In the rows, 128 means zero.
D: rows in a few groups, each row roughly a mix of its group's directions:
D (136 x 10):
[[119 172  77 139 118 121 139 137 148  89]
 [114 111 146  82 149 146 178 113 124 106]
 [149 105 136 142  87 135  77 100 147 144]
 [152 138 114 144 136  86 144 122  94 179]
 [129 137 151 160 113 146 174 143 178 130]
 [123 132 100  81 138 128 186 133 133 148]
 [ 76 120 136 144 160 134 137 147 158 166]
 [153 165 149 152 101  97 154 125 168 127]
 [ 77 165  94 129 123 117 149 151 130 102]
 [133 128 124 114 174 134 132 191 123 151]
 [117 157 149 128 158 135 174 153  85 134]
 [ 87 146  98 121 163 116  86 130 103 114]
 [ 95 134 137 120 107 114 149 195 120 129]
 [104 138 102 115 126 114 145 142 130  59]
 [103  82 165 156 143 117 113 138 134 165]
 [ 79 118 124  89 139 129  97 119 162 103]
 [109 128 134 166 123 117  72 165 147 128]
 [ 68 120 102 141 147 100 144 158 138 135]
 [131 129 112  92 125 162 131 132 179  88]
 [119 148 123 116 137 131 155 124 181  77]
 [ 94 112 138 118 116 172 110 135 167  91]
 [117  90 134  97 125 188 146 121 134 108]
 [149 123 153 154  64 132 136 159 121 121]
 [186 113 129  90 104 124 149 110 104 134]
 [129 127 125 145 134 147 188  97 168 119]
 [150 129 158 131 149 179 120 144  97 163]
 [ 82 118 111 135 130 187 122 114 137 153]
 [129 128  76 104 123 155  95 137  94 152]
 [125 134  63 115 159 137 101 148 138 146]
 [114 110  90 144 152 133 141 173 107 166]
 [ 84 135 111 114 161 151  94 119 105  94]
 [ 73 162 120  91 121 114 131 136 146 100]
 [155 105  92 160 150  86 129  97 135 117]
 [167 132 134 179 111 139 131  83 140 139]
 [129 104  92 133 138 142 150 170  97 167]
 [154 116 138 189 146 155 126 108 142 153]
 [102 137 100 102 101 103  93 124 157  92]
 [142 108 126 131  93  94 116  70 148 119]
 [161 125 113 173 143  81 130 106 106 116]
 [166 100 128 158 158 141 130 123  79 147]
 [110 122 104 131 128 104 150 172 169 163]
 [130 121  88 101 128 135 132 181 135  87]
 [123 183 125 112 140 172 118 113 131  92]
 [ 99 162 157 149 116 157 161 168 133 124]
 [ 98 133  88 100 165 118 115 105 161 107]
 [133 117 109 116 182 154 107 164 156 139]
 [161 137 110 123 135 137 108  81  76 135]
 [111 125  76 111 143  93 136 139 151  89]
 [135  63 150 118 123 106 168 126 132 127]
 [156 118 120 121 147  85  94 175 143 116]
 [ 81 109 100 138 109 139  81 141 152 125]
 [101 163 118 108 113  97  78 120 101 121]
 [ 71 128  94  99 128 119 107 160 133 141]
 [157  96  85 120 174 114 102 126 116 136]
 [166 126 164 136 131 126 146  90 166  98]
 [105 131 173 143  97 127 161 142 123 171]
 [ 84 127 112 169 143 122 161 129 169 118]
 [157 125 167 147 130 155 155  97 156  96]
 [150 138 130 103 112 120  88 126  79  91]
 [100 170 153 111 157 145 169 108 120 114]
 [137 123 187 148 135  99 118 139  91 107]
 [151 123 150 168 167 153 141 110 113 166]
 [146 152 133 161  93 102 142 120 121  76]
 [171 136 143 127 144  85 166 147 118 156]
 [135 129 168 148 119  90  80 104 123 150]
 [151 162 151 132 139 123 100  84  88 111]
 [138 144 137 138 138 166 118 100  75  93]
 [170 106 162 139 116  99 141 113 168 148]
 [119 112 174 116 127 142 134 169 164  93]
 [ 96 120 143 124 141 165 124 178  96 151]
 [126 158 151 145 131 167  94 125 155  85]
 [123 101 103 108 141 171  93 155 160 143]
 [147 103 107 121 184 126 174 117 120 132]
 [157 128 101 169 173 126 157 138 119 102]
 [110 126 135 181 164  97 112  99 148 133]
 [150 106  97 122 132  72 159 125 112 104]
 [123 123 108 117  65 131 125  89 152 110]
 [125  87 169 135 136 121 120  93  83 117]
 [128 137 112 173 129 139  92 184 130 133]
 [136 136 155 153 107 100  87 121  94 164]
 [112 116 128 109 136 145  93 171 158  86]
 [166  85 105 122 145  99 158  96 124 124]
 [153 130 125 135 162 160 162 106 135  79]
 [162 134 119 105 114 160 162  76 133 140]
 [155 159 138 169 119 150  81 108 130 148]
 [141 137 122 155 142 170 115  90 166  99]
 [ 79 105 111 131 159 163 138 156 152 128]
 [ 94 150 146 136 106 100  73 127 114 149]
 [ 91 109 113  99 142 111 162 171 151 133]
 [182  86 133 137 134 125 125 114  97 159]
 [156 149 154 188 116 159 121 119 127 116]
 [144 134 137 191  86 102 114 135 127 124]
 [145 111 150 138 103 164 158 179 120 144]
 [119 156 134 126 144 137  83 113  77 157]
 [142 155 145 165 123 159  81 131 161 140]
 [146  98 116  91  89 140 166 149 138 150]
 [124 145 113  92 125 119 119 126  82  75]
 [156 108 144 145 154 182 164 124 133 146]
 [143 167 116 114 116 157 111 160 173 105]
 [124 139 106 159 113  75 137 112 105 167]
 [157 143 137 153 144  97 137  82  89 142]
 [140 133 118  93 120 111 146 195 142 122]
 [129 134 114 151 142 113 102  73 156  92]
 [123 143 147 179 133 152  91 128 163 152]
 [ 81 136 137 128 132 157 149 113 182 141]
 [ 99 110 147 113  93 166 149 164 126 156]
 [168 121 131 121  97 113 104 117  94  81]
 [185  91 142 110  94 117 131 143 143 131]
 [132 158 156 142  97  96  85 111 101 141]
 [ 94 114 124 119 111 120 143 164 181 157]
 [158 116 152 185 144 112 141 135 138 164]
 [142  95 107 120 160 139 189 129 144 123]
 [112 129 144 118 131 129 130 154 178  72]
 [ 93 162 116  83 149 134 144 148 126  92]
 [127 171 142 110 100 111  94  95 110  96]
 [130 131 140 128 140 129  96 125  95 195]
 [116 171 133 133 109 115  85 115  80 121]
 [107 151 116 128 165 140 182 145 137  97]
 [145 179  95 112 116 127  90 136  96 131]
 [129 130 149 117 152 161 166  77 117 152]
 [157 125 139 109 114 155 138 117  69 160]
 [125 134 105 136 130 107  80  78 154 108]
 [118 188 136 132 108  91 114 115 148 103]
 [ 97 142  88 116 166  90  97 138 128 122]
 [ 90 121 124 117  78 133 109 169 101 124]
 [159 137 120 117 116 102 144  97 176  91]
 [179 143 133 159 130 134 140 115  75 128]
 [109 151  82 123 117 116 131 171  94 154]
 [ 84 133 137 111 142 131  93 171 132  92]
 [140 116 144 141 143 160 148  92 109 183]
 [148 147 176 163 113 153 108 108 104 150]
 [ 86 143  90 169 137  96 120 140 122 148]
 [105 177  73 121 132 122 135 154 140 131]
 [109 122 125 133  97 172 132  68 135 133]
 [129  90  94  77 123 157 152 142 117 127]
 [ 70 132 107 134 135 154  96 157 108 119]]
the three rows of each list that fit no group, in list order (the others fit one group, some only roughly):
  * K_202: [100 107 146 119  68 149 124 103 152 116]
  * K_496: [ 94 114 173 125 151 150 110 124 116  82]
  * K_955: [136 120 123 148 164 142 130  78 176 114]
  * K_68: [145 120 150 151 156 108 173 136 159 165]
  * K_651: [109  78 124  81 111 128 122 140 156 153]
  * K_837: [118  87 153 101 135 100 105 134  79 127]
  * K_346: [125 124 165 153 146 171 154 165 136 102]
  * K_770: [ 84 147 126 120 171 117 153 113 151  93]
  * K_653: [ 83 106 140  92 132 130 104 110  87 108]
  * K_980: [113 148 118 111 175 129 160 172 148 109]
  * K_251: [157 125 122 139 110 114  77 163  89 135]
  * K_281: [111  96 126 122 115 154  64 146 137 113]

K_346 K_770 K_653
  * K_627: [157  90 141 126  98  94  98 129  88 128]
  * K_493: [152 125 116 116  88 128 182 155 151 147]
  * K_565: [144 170 114 177 125 152 124 119 163 148]
  * K_318: [137 116 174 132 160 150  97 120 142  85]
  * K_614: [138 132 179 156 116 133  97 106 145  89]
  * K_104: [165 116 157 126  97 114  95 109  97  94]
  * K_583: [131 120 188 138 131 150 169 132 120 159]
  * K_856: [166 116 118 115 109 108 123 130 110 191]
  * K_435: [162 165 131 128 147 115  90 119  81 143]
  * K_965: [108  94 128  91 149 168 162 139 103 137]
  * K_575: [ 94 117 148 147 138 116  70 147  98 118]
  * K_547: [120 104 157 126  56 132 127 113 133 122]
  * K_479: [158 148 136 137 157 107 113 121  66 136]
  * K_521: [172 104 136 122 114 171 165 116 101 121]
  * K_797: [156 115 115 112 130 145 100  78 159  96]

K_614 K_435 K_965
  * K_744: [ 98 166 106 125 104 153 126 165 168 127]
  * K_558: [170 138 112 103 142 155 138  81 144 102]
  * K_912: [117 125 101 125 155 116 121 169 187 132]
  * K_518: [ 86 133  97 153 114 108 129 146 179 121]
  * K_241: [ 78 156 126 148 116  95 145 122 166 111]
  * K_602: [ 97 130 132 128 142  98 113  64 150 140]
  * K_75: [159 132 119 145 175 132 153 165  93 118]
  * K_302: [176 132 145 119 187 136 125 109 129 111]
  * K_648: [154 150 138 108 138  89 138  68 129 122]
  * K_731: [ 67 120 123 127 136 143 166 143 114  96]
  * K_384: [ 89 143 109 137 169 166 121 142 105  99]

K_744 K_648 K_731
  * K_844: [124 151 163 130 157 107 178 145 156 107]
  * K_855: [149 117 147 164 169 129 117  83 149 149]
  * K_480: [131 105 132 132  96 117  85 162  90 156]
  * K_345: [ 81 175 111 128 113 102 110  97 130 128]
  * K_276: [178  78 121 127 120 165 148 137 123 132]
  * K_353: [125 174 140 138 148 135  70 113 105 127]
  * K_33: [135 156 113 136 140 160 176 174 131 145]
  * K_974: [111 151  96 156 112 105  96 149 108  87]
  * K_94: [143  67 143 123 133 133 164 129  98 150]
  * K_561: [117 104 179 144 145 165  96 126 104 139]
  * K_966: [122 135 174 123 143 170 131  96 130  87]
  * K_300: [173 141 105 120 129  64 126 137 122 127]
  * K_509: [135 146  81 108 108 111 137 171 155 103]
  * K_520: [118 165 152 144 149 178 101 109 143 148]
  * K_685: [116  86 139 183 127  99 140 100 121 131]

K_345 K_33 K_94
  * K_87: [147 108  98 128 112  95 188 111 126 123]
  * K_73: [ 84 140 123 111 102 153 151 175 127 104]
  * K_109: [121 129 133 190 134 131 135  84 133 160]
  * K_43: [ 81 151 112 123  98 143 135 174 127 154]
  * K_458: [126 139 159 175 138 107 152  81 109 128]
  * K_956: [134 118 137  90 180 131 149 166 105 122]
  * K_193: [ 86 122 142  74 112 153 146 117 108 112]
  * K_290: [133 132 175 158 151 109  91  93 142 119]
  * K_306: [126  80 129 140 141 161 109 170 109 155]
  * K_804: [103 153 108  90 141 141 124 179 155 144]

K_956 K_193 K_306
  * K_723: [129 130 141 127  90 161 114 129  66 144]
  * K_981: [153 114  80  91  91 123 102 135 143 137]
  * K_389: [109 145 121 154 146  84 171 150 128 160]
  * K_121: [115 141  73 123 160 158 137 136 142 165]
  * K_503: [ 59 156 117 127 126 101 124 144 122 110]
  * K_952: [174 117  87 113  92 143 148 127 100 120]
  * K_433: [ 89 107 101 118 139 119 126 115 181  96]
  * K_921: [151 150 128  81 130 154 152  97 103  97]
  * K_244: [123 129 149  92 121 177 141 166 103 107]
  * K_304: [177 123 147 142 107 154 128 128 177 151]
  * K_440: [120 166  75 123 166 116 134 137 127  98]

K_503 K_952 K_433
  * K_39: [ 71 154 147  82 135 130 138 115 139 139]
  * K_24: [155 112 153  91  80 154 134 105 109 120]
  * K_167: [126 128 133  84 108 174 125 149 116  84]
  * K_15: [126 166 122 130 129 145 129 196 115 148]
  * K_414: [120 162 116 128 113  68 119 148 150 157]
  * K_395: [104 142 112 135 103  87 155 171 127  96]
  * K_721: [147 145 102 139 100 111 168 167 119 163]
  * K_91: [133 137 114 134 101 152  96 135  94 184]
  * K_327: [126 145  97 149  92  98 150  86 142 153]
  * K_801: [128 169  88 142 101 123 120 131  82 150]
  * K_157: [163 111 145 160 132 139 125 160  86 163]
  * K_23: [ 94 135 151  97 155 134 102 114  79 114]
  * K_268: [131 132 127 135  77  70 111 129 106 115]

K_15 K_91 K_801
  * K_937: [147 115 101 143 108 101 186 110 143 108]
  * K_270: [139 111 111 126 145 150 151  85  76 149]
  * K_80: [135 111 100 122 114  83 122 157 106 175]
  * K_692: [111  72 121 112 161 152 141 136 165 130]
  * K_391: [ 70 133 150 148 158 130  91 138 111 130]
  * K_289: [133 117 178 125 133 173 153  93 146 131]
  * K_784: [139 129  75 106 144  93 162 128 101 115]
  * K_175: [119 143  90 130 102 126 138  69 157 120]
  * K_350: [117 158 144  80 127 116 145 128  86  94]
  * K_683: [110 125  77 109 120 110 120  82 139  97]
  * K_258: [105 114 106 175 130  83 128 113  92 127]
  * K_409: [113 175 149 134  99  92 122 119 111  90]

K_270 K_784 K_683
  * K_57: [117 140 110  94 110 179 140 126  91 100]
  * K_805: [167 162 136 121 102 130 131  93  94  95]
  * K_621: [ 93  92 120  74 118 154 125 133 152 120]
  * K_802: [136  91 126 107 102 139 135 183 150 101]
  * K_446: [186 158 118 127 105 141 118  94 104 132]
  * K_670: [137 144  72  95 129  92 152 147 140 124]
  * K_47: [137 117 106  88 115 170 177 110 124 128]
  * K_127: [153  91 144 142  98  93  95 131  97 145]
  * K_809: [ 86 150  68 115 135 121 120 133 137 155]
  * K_639: [128 139 130 168 143 113 144  62 132 141]
  * K_807: [145 115 148 166  71 124 105 118 135 154]
  * K_795: [119 121 125 124 159 116 147 125 197 105]
  * K_488: [180  77 103 104 134 119 120 111 122 127]

K_802 K_47 K_809
  * K_958: [106 100 130 122 111 109  90 148 110 181]
  * K_460: [141 140  69  96 123 121  97 143 139  99]
  * K_138: [ 94 118  88 140 150 130 114 161 140 173]
  * K_45: [110 114 131 162 129  88  87 132  84 133]
  * K_297: [131 141 142 191 117 119 103  89 142 133]
  * K_806: [ 83 125 128 111 121 105 147  96 179 132]
  * K_655: [ 86 105 117 120 143 186 145 146 139 117]
  * K_531: [110 131 138 179 120 159  99  89 148 117]
  * K_597: [159 119 101  82 134 140 118 174 154 130]
  * K_705: [115 140 119 133 156  67 150 135 127 167]
  * K_396: [116  93 162 108 127 120 135  80 132  88]

K_531 K_705 K_396
